X: several groups of rows, each row roughly a mix of its group's hidden directions
X (140 x 10)
[[ 23  25  -9 -13  11   5 -12 -24  14  -4]
 [  5   9   4 -16  23 -10 -34 -19   4   3]
 [  3 -10   3   0 -28  25  -1   9  30   3]
 [  9   0 -11  39 -12   7  11  11  16  -9]
 [ 14 -32  32   3  -1   5   8  10  -6   1]
 [-15 -29  19 -11   5   6  18  21 -11  -3]
 [ 19  -8  19 -28  10 -13 -20 -14   0   7]
 [  5  -2  21 -24  18  10   1  -1  28  18]
 [-15   6 -27 -25 -11 -17 -12  -5  16   7]
 [ -1 -14  -9 -15 -15  10  32  22   1  12]
 [-11  17 -16  21  12   3  25  -8 -23  -4]
 [-14 -18 -18 -32  -6  -1 -18  -8  -3  15]
 [-12 -21  11 -11  14   3 -32  -3 -14 -16]
 [-12 -10 -16  18 -23   3  21  26   1  -7]
 [-21  22 -13   3   9 -35  -7  -5  -6   4]
 [ 28  -8  -7   5  -2  39   4   2   5   6]
 [  5  18 -20  12 -16   3   1  -2  34  12]
 [ 25  -3  -8  25 -11  13  22  13 -16   4]
 [-26 -14 -13  11  -9   1  26  24  -5   1]
 [ -1 -16   2  18 -32  13  18  17  11   3]
 [-11  23 -19  -7  11 -26 -14 -10 -17   2]
 [ 21  32 -10  -4  12  20 -11  -6  15   5]
 [ -8  -6  -9 -24  28   6 -14 -15  16  16]
 [-20 -16  22   4 -21   9  17   9  21  -2]
 [-13  29 -13   6 -30  -9  15   9   2   6]
 [-10  16  -9   2  32  -6 -21 -12 -20  -7]
 [  6  19 -20  10  20  13  24 -11 -19   2]
 [ 10  13 -23  13   3  10  35   6  -2  11]
 [-17   8 -17   9 -35  -9  16  12   9  -3]
 [-22 -18 -18  -4  -6   6  12  27  13  13]
 [  0   3 -23  14 -24  -2  26  13   5  19]
 [ 13  -3  15  14  -2 -15  21  13 -33  -2]
 [ 21  13   7  -1  14 -23  -2 -27 -11 -17]
 [ -2  21 -19  27 -26  13  -3   9   6  -1]
 [ 15  14  -2  29  17  11  25  -7  -9  -9]
 [ 23 -17  22 -11 -13  16 -16  -9  18  -1]
 [ 16  17   6  -8  22 -11 -24 -22 -14  -1]
 [-17   6  -1  16 -30 -16  -3   6 -17 -21]
 [  9   3   8 -18  16   1 -22 -18  28  15]
 [ 23 -17 -12   8  16   7  32   1  -9   6]
 [-10  -7  23   5  22  -2  13 -16   8 -29]
 [ -1  12 -37  11  10 -12 -24  -3  -3   7]
 [ -1  12 -13  -7  32 -15 -12 -14 -24   1]
 [ -2  28  17 -17 -17  -1 -19  -9  21   2]
 [  0  -6  16 -32  25  -5 -11 -17  12  -5]
 [ 11 -17  12 -33   6 -11  -7  -9  13  20]
 [ -9  14 -32   4   8 -17 -28  -6  -5   2]
 [-20 -18   1   5 -24 -11  13  23 -16   9]
 [  2   5   7 -23  11 -14 -36 -18   0  -3]
 [-21   4 -21   1 -15   4 -19  28 -14   1]
 [-24   3 -24  16  -5   3  14  20 -15  15]
 [-20  -9   4 -17 -24 -21  22  16   4   2]
 [ -1 -10  12  34  14 -15  21  -8  13   8]
 [ -2  14  -2 -34  12   5 -18 -25   0  -4]
 [-23 -23   4   2 -20   1   3  14 -28   7]
 [ 22  23  12  -1  21  -1 -12 -24   9 -13]
 [  1 -24  22 -27  -5  10 -15   1  16   8]
 [ 19   0  -9 -29  12  23 -20  -9  -5  -1]
 [ 10  18   0  -5  29  13   5 -30  -8  -6]
 [ 20   5  20 -19  21  -5 -18 -20  11  -7]
 [ -9 -15 -12   1 -11  -7  17  22   4  34]
 [-29 -29   0  -3  -5  -8   4  12 -24  -7]
 [  9  16 -25  22 -17  -3   1  17  13 -19]
 [ 12 -12  -4  17 -14  -6  37  15   0   9]
 [  1  39 -10  19  10  -7  -9   0 -17  -2]
 [ -7 -28  -6 -34 -18   6  -8  -7   2   5]
 [ 19   6  16 -18  13  -4 -24 -28   1   0]
 [-18 -15 -12   5 -16  -9  15  21 -24  14]
 [-36 -13  12  -3  -1 -25  -3  15  -3   1]
 [  4 -18  25 -20  13  12  -2   4  29   5]
 [-20 -31   3 -17  -5   4  -9  25  -3  10]
 [-11 -13 -10   9 -26   5  22  26   0  13]
 [ 13 -10   4 -18 -27   6  10  25   3  20]
 [-11   8   3  11  10  -4  26   2 -27 -26]
 [  3 -13  -2  11 -26  21  10  13  28   8]
 [ 10 -18  23 -25  12  -1 -14  -8 -22  -7]
 [ 22  -5  12   8  28  26  17  -4  -4  -6]
 [ -4  13   5  -5  17 -31 -18 -13  17  16]
 [-17  10 -19  10 -18 -24 -17  11 -17   5]
 [ 13  16 -10  19  34  11   1  -8  16   0]
 [ -5   0 -24  10  -3  -5  36   7 -10  20]
 [ 18  10  11 -27   9  13 -25 -15  13  -3]
 [ 19  -6  12 -11  25  17   3 -19 -18 -16]
 [-11   6 -10 -15   2 -30 -23  -1 -24   5]
 [-22  -3   5  10 -30 -13   6  23  -8  14]
 [ 10   8  -5  -9  28 -22 -10  -8 -28   0]
 [-32 -29   7 -15   3   6  -5  11 -10   9]
 [  6 -20  26  12 -19   5   1  23 -11 -13]
 [ -6 -31  19  10 -15 -11  19  15 -11   2]
 [-23 -21  22  -2   3  -2   2  11 -29  -9]
 [ -7  26 -31  -9   2 -18 -12  -8 -11   8]
 [-21  -1 -21  -1 -15 -21   1  11  17  23]
 [ 17  -2  25 -29 -10  15   0  -9  11 -14]
 [ 21  18  11   3 -11  -3  15 -31  -3  18]
 [-24   3 -22  -6  18  -5 -16  10 -25   8]
 [-20   8   3  33 -12 -14   8   5  -7 -22]
 [ 21  -3  30 -19   7   4 -20 -12  13  -4]
 [ -1  -8  11   9  20 -13  -4  -2  37 -16]
 [ 33 -10  21 -17   9  15 -11  -4  14   1]
 [ 12  -7  26   4  17  25  -3  -6  19 -17]
 [ 10  -2  16 -12  14  11 -15  -8  37   5]
 [  4  -1  22 -11   4  12 -36  -3  -2 -21]
 [  9  19   7  -6  24  17  -8 -26 -11 -17]
 [-19  -7  -8  15 -24  16  29   9   9   6]
 [ 13  24  -4  24   6  12   6 -16  -4 -26]
 [  3  24 -15   7  18   9 -10 -24  -6 -24]
 [ -2 -15   0  14 -13   8  24  20  23  20]
 [ -5  -3 -27   1   8 -26 -16   4 -23  14]
 [ 20   9   1 -35  -4   7 -17  -8  19   5]
 [ -9  20   3  25   2  28  11  18   9  -7]
 [ 16  -5  28  16  -2  15  14  -9   7 -25]
 [-13  -2 -12  13 -34  -1  24  16  -5  -6]
 [-12  -2 -10  24  -6 -14  11  20 -23  21]
 [  9  16  -2  33   1  -8   3  -6  22 -21]
 [ 33   1 -15  13  -3   4  12   4  10 -28]
 [ -8 -19 -11 -22   2  -5  -1   3 -25  29]
 [  4  21 -33  -2  10  -8  14 -18  16   5]
 [-15  16 -22  39  -2   3   3   4   2  -3]
 [ 19  24   5   1  25 -12 -11 -22  -5 -13]
 [ -2  11  -7  -4 -16 -10 -17  -5  38  13]
 [ -5  -2  -9   5  42  -1   2 -22  -4  -9]
 [ 10   5  13  -6  25  14 -30 -16   6 -13]
 [ 10   3  -6  13 -20  11  25  17  28  -1]
 [ 17  -7  18 -32  20   3 -14 -13  -5  -4]
 [  4  -9   8 -31  17  -3 -24 -13   8  16]
 [  0  21 -15  12   5 -21 -27  -5  10 -19]
 [  7   3  10  32 -18  13  23  14   7  -9]
 [ 16  25   7   2  23  23   1 -14  17  -7]
 [ -2  -2 -19  24 -10  -8  32  13 -12  -6]
 [ 25  -2  25 -21   4   3 -15 -10  22   0]
 [ -9 -17 -16 -18 -16  14  -7   6  13  29]
 [ 13 -19  29   9  16   9 -25   3  10  -5]
 [ -8  12   4  27 -18  11   9 -22 -20 -14]
 [ -2 -32  -5 -22  -7   1   2  11 -26  -9]
 [  2   3  -5   6  -8 -15   0   1  34  31]
 [-12 -24   0   9 -27  -8  18  14 -17  -9]
 [-20  -5 -10  10 -21  -5  29  21 -11  -2]
 [  1  -8 -20   5 -23  10  10   6  35  -7]
 [ 29  17   2 -10  11 -18   3 -27   6   8]
 [ 26   1  12 -17   1  -5   9 -16  31   7]]
the three rows of each list that fit no group, in list order (the others fit one group, some only roughly)
  * Q976: [  1  -7  -2  -4  37  -8 -30 -10   2  -6]
  * Q265: [ 22  -4   1 -24  11   0 -25 -12   6  22]
  * Q759: [ 25 -13  23   3   6  14  13   4  27  -9]
  * Q447: [-20  17 -10  28  11   5  16   3 -17 -16]
  * Q549: [ -6 -15  27 -23  13   0 -25   1 -15   0]
  * Q515: [ -9  23 -17  20 -17  -3  10  -5 -15 -23]
  * Q174: [ -4  -3   7 -27   8  -2 -39 -10   0  -7]
  * Q420: [-25   0  -6  31 -20  -1 -13   8  -6 -15]
  * Q55: [  1  -3 -11 -28  18  -8   2 -20  10  27]
  * Q530: [ -4   7  -3   6  35  -3  -6 -23 -23  -6]
  * Q717: [ 26  19   2  -6   3   5 -10 -19  30  -3]
  * Q250: [ -2  -4   3 -27  -3  -9 -11   3  34  20]
  * Q103: [ 16  16  -8  -4  11 -22 -26 -22  11  -2]
  * Q290: [-21  -2   2 -10   7  -2 -18 -16 -22 -29]
 => Q976 Q530 Q103
  * Q76: [-13   6  -8  21   2 -11   1   5 -36 -19]
  * Q837: [-35  -4 -10  -8  19  -5  -8 -14 -21   2]
  * Q693: [ -7 -12   6  13 -25  12  24  17  15 -15]
  * Q197: [ -4   4  19  -5  13  -4 -31 -21  20 -11]
  * Q552: [ 13 -18  16 -21  10  16  16   6  -3  25]
  * Q357: [ 18  14  -1 -12   3   4 -35 -22  11  -2]
  * Q778: [  6 -15  28  20  -7   5   8   8 -18 -23]
  * Q448: [ 12  22  -2  -6  18  -6 -17 -22  -5 -26]
  * Q18: [-14  10 -24 -15  30  -8  -9  -9 -18   0]
  * Q575: [  1  -1 -15  30 -11   6  25  22  11   7]
  * Q8: [ -2 -19 -18  -3 -16   9  26  25  10   7]
  * Q475: [-21 -15  -7  24  -9   4  14  17  17  19]
 => Q18 Q575 Q8
  * Q104: [  2 -35  27  15   6  -8  -6   2   3 -13]
  * Q646: [ -6  26 -22  -3  17  -5  -6 -21 -21   5]
  * Q430: [ 13  13 -15  -8  17  -3  -9 -17  34   7]
  * Q31: [ 13  -3  15  21  -7  23  22  11   4 -23]
  * Q862: [ -7 -29  -2   1  -1  18   7  24  10  23]
  * Q622: [  7   4  19 -28  23  -6 -11 -19  -7 -12]
  * Q44: [ -3 -12  -2 -34  21   2 -16   5  -2  21]
  * Q400: [ 16  -8   7 -14  16  22 -23  -5  20  16]
  * Q482: [ 10 -19  18  14 -14  -2  34  12  -6   6]
  * Q472: [  0  -6  14 -23  28  -3 -29  -9   6  -2]
  * Q150: [-11   8 -19  25 -10  -5  24  17 -19  -3]
  * Q524: [-16  24 -27  -1  14   3 -25  -9   3  -2]
  * Q158: [ -1  -4 -12  31  -8   3  35   9  -2  -2]
  * Q213: [-20 -16  -8  20  13  13  24   2  11  18]
  * Q90: [-16  15  -8 -25  21   2 -23 -18  -1   8]
 => Q646 Q31 Q158
  * Q660: [-28 -12 -19   6  -6  -8  17  16 -22   9]
  * Q875: [ -3  26 -16  20  -7 -27 -15  -5  -6 -10]
  * Q685: [ -5   2   5 -40  -6  -2 -22  -5  -2  17]
  * Q614: [  8 -29  21 -10  12  23  13  12  -5   5]
  * Q249: [-14  -8   2  15  12  19  20  16 -23 -19]
  * Q633: [-12  20 -23   8  -9   4 -25   5 -24  -3]
  * Q156: [-16   1   4 -30  27  -1 -12 -15  11  12]
  * Q433: [ 13  20  -1 -18  13   3 -31 -14 -12 -12]
  * Q698: [  0  -7  23 -20   8   7 -29 -22  -8  -4]
  * Q11: [  1  24 -30  24  -4  -7  -4  -1 -18   8]
  * Q2: [  8 -16  19 -15   5  20 -25  -7 -13 -19]
  * Q694: [ 11 -10   3 -14  12  17 -34  -8  18   9]
 => Q875 Q633 Q433
